In the rows, zero is written as 128.
Named turns come first, each shown by rows before and after it. Which turns, in which order, take the first row of each pair that follows to the second? Write the first one first, as in the answered first pair.
turn M:
[149 141 143 148  91 140 115 132 127 125  94] => [136 137 162 154 107 132 129 140 119 135  92]
[186 103 156 149 165 126 130 150 127 112 136] => [161  86 158 151 168 123 133 161 135 129 147]
[148 131  98  78 127 131 118 101 130 112 159] => [168 150 123  88 143 127 131  98 109  99 139]
turn F:
[134 121 108 140 121 132 109 152 155 112 145] => [117 111 101 116 118 130 115 136 148 141 151]
[119 132 100 131 136 144  92 136 173  71 123] => [ 95 114  84 100 126 146  93 117 170 109 139]
[168 117 133 117 138 141 117 112 116 119 136] => [168 115 129 116 136 141 116 113 120 120 140]
turn Y:
[122 143  87 100 122 124 117 118 134 129 139] => [ 94 125 107 119 114 128 120 133 139 162 129]
[125 141 154 142 131 139 141 141 121 111 106] => [131 142 149 138 138 136 141 141 123  99 115]
[143 110 127 138 166 118 127 134 126 115 147] => [152 135 125 125 124 132 122 102 107 141 103]
Now pairs of rows:
Between the rows of a pair lie two turns.
[101 120 160 138 116 146 147 133 114 213  65] => [131  98  91 114 189 119 134 152 160  96 200] | M, Y
[125 118 122  95 119 129 139 117 105 159 132] => [135 122 113  90 126 126 139 114 106 143 143] | Y, Y
[137 157  69 132 130 103 139 136 152  61 152] => [121 162 120 152 168  87 168 155 125  70 139] | M, M
[ 77 152 139 137 137 102 142 132 144 113 130] => [ 77 144 130 139 133 105 135 136 155 110 137] | F, F
[160 157 135 142 119 130 128 129 135  86 111] => [102 126 162 155 143 115 147 157 139 126 132] | M, M
[133 140 150 180 117 121 108 162 138 138 100] => [148 124  95 145 121 121  90 151 161 110 158] | Y, F
[116 124 119  89 134 120 143 106 101 158 137] => [154 152 145 141 151 118 141 133 104  94 111] | F, F
[110 103 139 148 155 113 113 159 156 116 165] => [155 122 110 138 129 127  92 136 161  86 153] | M, M
[157  90 146 166 118 151 113 165 131 150  92] => [178 115 132 146 102 156 109 137 117 142  77] | Y, Y
[112 107 133 129 128 151 138 133 142 150 137] => [130 112 112 122 123 152 128 126 148 132 144] | M, Y
[ 96 122 142 165 128 121 141 178 181 124 150] => [115 121  87 124  89 136 118 140 191 129 158] | F, M
[ 98 140 131 114 161 115 160 138 128 125 175] => [108 148 140 130 166 114 162 146 131 107 168] | F, F
[184 131  76 124 120 139 106 115 151  81 154] => [148  94 101 155 145 127 112 160 171  91 179] | Y, Y
[134 194  85  69 139 101 135  68 106  67 151] => [ 44 126 113 114  59 134 114 109 147 197 100] | Y, M
[175  87 133 118 154 131 120 125 117 100 150] => [174  84 133 112 154 133 124 120 113 106 150] | F, M
[141 140 150 128 122 100 151 147 111 157  84] => [124 111 128 124 155  87 150 170 137 133 146] | Y, M
[129  81 125 124 128 145 101 107 149 138 167] => [179 120 143 129 137 145 106  93 119 103 131] | M, M
[134 141 127 124 144 120 136 126 121 102 134] => [128 125 110 120 135 124 127 127 135 109 148] | F, F
[164 108 129 146 116 141 108 125 138 129 121] => [151  94 119 136 125 136 110 128 143 137 142] | F, Y
[112 155 139 139 116 129 129 133 134 107 101] => [119 158 133 136 119 126 128 129 137  96 109] | Y, Y
[179 119 154 160 125 166  96 141 135 108 102] => [156  83 130 147 117 169  88 146 159 131 136] | Y, F
[ 92 161 127 108 146 125 149 119 131 149 115] => [ 98 171 130 114 149 127 149 121 129 135 107] | M, F
[145 179 139 132  94 145 126 137 141 114 136] => [139 164 143 148 104 144 125 156 153 112 144] | M, F
[124 126 108 111 128 151 126 124 127 134 152] => [119 120 113 114 131 147 127 130 129 137 154] | Y, Y
[105  96 114 121  97 144 116 127 140 157 132] => [112 108 106  89 128 129 132 107 119 141 159] | Y, F
[115 171 116 131  98 140  99 114 153 103 121] => [ 74 139 131 138 104 137 105 135 157 144 135] | Y, F
[142 127 156 129 148 136 164 139 109 193 135] => [179 141 135 127 173 126 158 140 116 128 166] | Y, F
[ 41 106 103 130 113 125 118 133 150 125 142] => [ 48 147 148 127 136 108 149 116  97 126 103] | F, F
[ 81 160 122 129  98 101 134 157 131 138 119] => [102 168 114 124 122  93 136 157 132  98 143] | F, Y
[142 103 114  77 136 114 132 105 143 100 151] => [150 119 146  91 156 105 148 110 120  94 132] | M, M
[187  79  84 104 115 160  91 104 135 152 110] => [159  55 153 159 162 146 116 158 128 163 101] | M, Y
[108 157 106 103 130 152 136 111  74 162  92] => [ 83 104  77 117 152 144 121 155 126 144 164] | Y, M
[105  99 137 122 137 115 141 152 159 124 191] => [101 124 166 105 152 105 168 129 115 145 166] | F, F
[174 155 128 126 115 122 107 117  92 137 123] => [169 148 151 161 132 116 110 149 102 122 126] | M, F
[120 133 186 135 162 106 148 117  86 134 115] => [127 143 182 129 155 109 146 106  83 136 108] | Y, Y
[105 123 101  93 131 121 130 109 132 126 167] => [121 140 104  93  98 136 124  93 122 141 125] | Y, M
[154  98 145 138 145 139 119 130 115 113 136] => [140  85 140 135 142 138 116 136 123 124 147] | M, M
[141 139 124 164 128 139 146 157 148  91 113] => [138 127  98 151  97 150 130 146 160 109 109] | Y, F
[120 127 141 116 164 105 146 130  96 153 144] => [125 116  90  97 130 121 119 117 126 149 161] | M, M
[154 124 123 115 147 130 125 122 137 107 143] => [153 127 127 111 148 128 129 119 131 109 139] | F, M
[141 149 171 153 152 117 141 145 111 107 107] => [130 116 148 169 140 124 119 170 152 100 135] | F, M
[126 150 113 113 128 135 128 110 117 105 147] => [133 153 125 127 138 133 128 123 120  92 142] | M, F
[ 88 140 152 194 153 108 122 187 157  85 162] => [110 139  97 173 114 127  91 168 184  69 173] | M, M
[106 135  79 103 108 122 115 116 146 122 163] => [ 84 125 135 146  96 133 122 144 140 170 111] | M, Y
[127 117  95 100 110 127 120 107 125 141 140] => [127 110  94 103 124 122 121 116 129 128 155] | Y, Y
[105 172 167 156 109 120 123 131 123 159 103] => [136 172 143 162 140 111 113 146 148  89 145] | F, Y
[145 151 151 136 156 124 144 134 102 109 115] => [ 99 124 157 140 147 125 146 148 115 154 122] | Y, M
[178 135 151 120 140 163 123 106  82 119  88] => [183  99 112 136 121 176  90 134 136 100 119] | F, F
[153 155 141 153 136 126 135 128  89  88  99] => [142 131 129 171  93 147 112 141 122 113  85] | F, Y
[171 131 154  98 162 138 129  82 107 128 138] => [152 120 181 129 181 128 139 113 113 125 143] | F, M
[ 92  94 144 152  82 148 103 134 160 151  91] => [121  98 115 124 159 116 115 132 159  67 177] | F, Y
[115 123 139 151  96 146 129 154 168 141 117] => [100 130 144 127  99 142 143 133 145 170 113] | F, F
[116 121 108 119  66 132 114 112 147 180 108] => [153 154 123 123  70 132 118 100 127 152  80] | M, F
[139 115  97  91 100 135 125 106 157 148 152] => [160 122  99 102  93 143 119 107 158 136 134] | Y, M
[143 105 155 153 144 136 111 155 124 146 101] => [157 123 146 138 127 143 110 133 115 146  83] | Y, Y
[144 120 130  83  77 160 110  91 104 156  96] => [110  70 178 137 165 127 137 170 121 130 158] | M, Y
[117 148 131 117 133 106 160  98 126  99 155] => [ 91 136 138 119  99 119 152  97 130 148 127] | Y, M
[127  86 168 140 186 175 128 127 141 157 148] => [118  91 149 109 170 177 127 103 132 179 151] | M, F
[141 108 135 107 160 110 123 116 107 117 178] => [157 145 162 123 121 126 122 101  87 134 101] | Y, F
[181 145 164 165 143 130 126 132 127 105  94] => [180 125 130 163 103 148  99 131 156 117  99] | F, Y
[150 189 140 132 117 114 114 159 117 116  88] => [136 141  92 124  92 126  84 168 164 129 129] | F, F
[119 120 146 129 148 136 139 114 131 154 117] => [128 122 129 121 163 129 135 113 137 128 143] | Y, M
[149  96 136 135 121 142 117 108 110 171  96] => [142  75 128 132 168 123 125 125 120 142 156] | Y, F
[138 176 168 162 126 134 107 146  87 138 118] => [ 88 134 139 149 110 134  98 161 123 175 158] | M, M
[112 133  98  78 145 121 152  88 119 126 171] => [ 82 137 156 111 134 124 166 107 100 174 114] | F, Y
[ 51 154  99 105  98 117 132 122 145 157 147] => [ 60 177 110 101  99 115 140 110 126 153 130] | F, M
[143 142 145 128 130 122 142 117 102 123 119] => [140 132 151 153 117 132 133 136 117 125 108] | F, Y
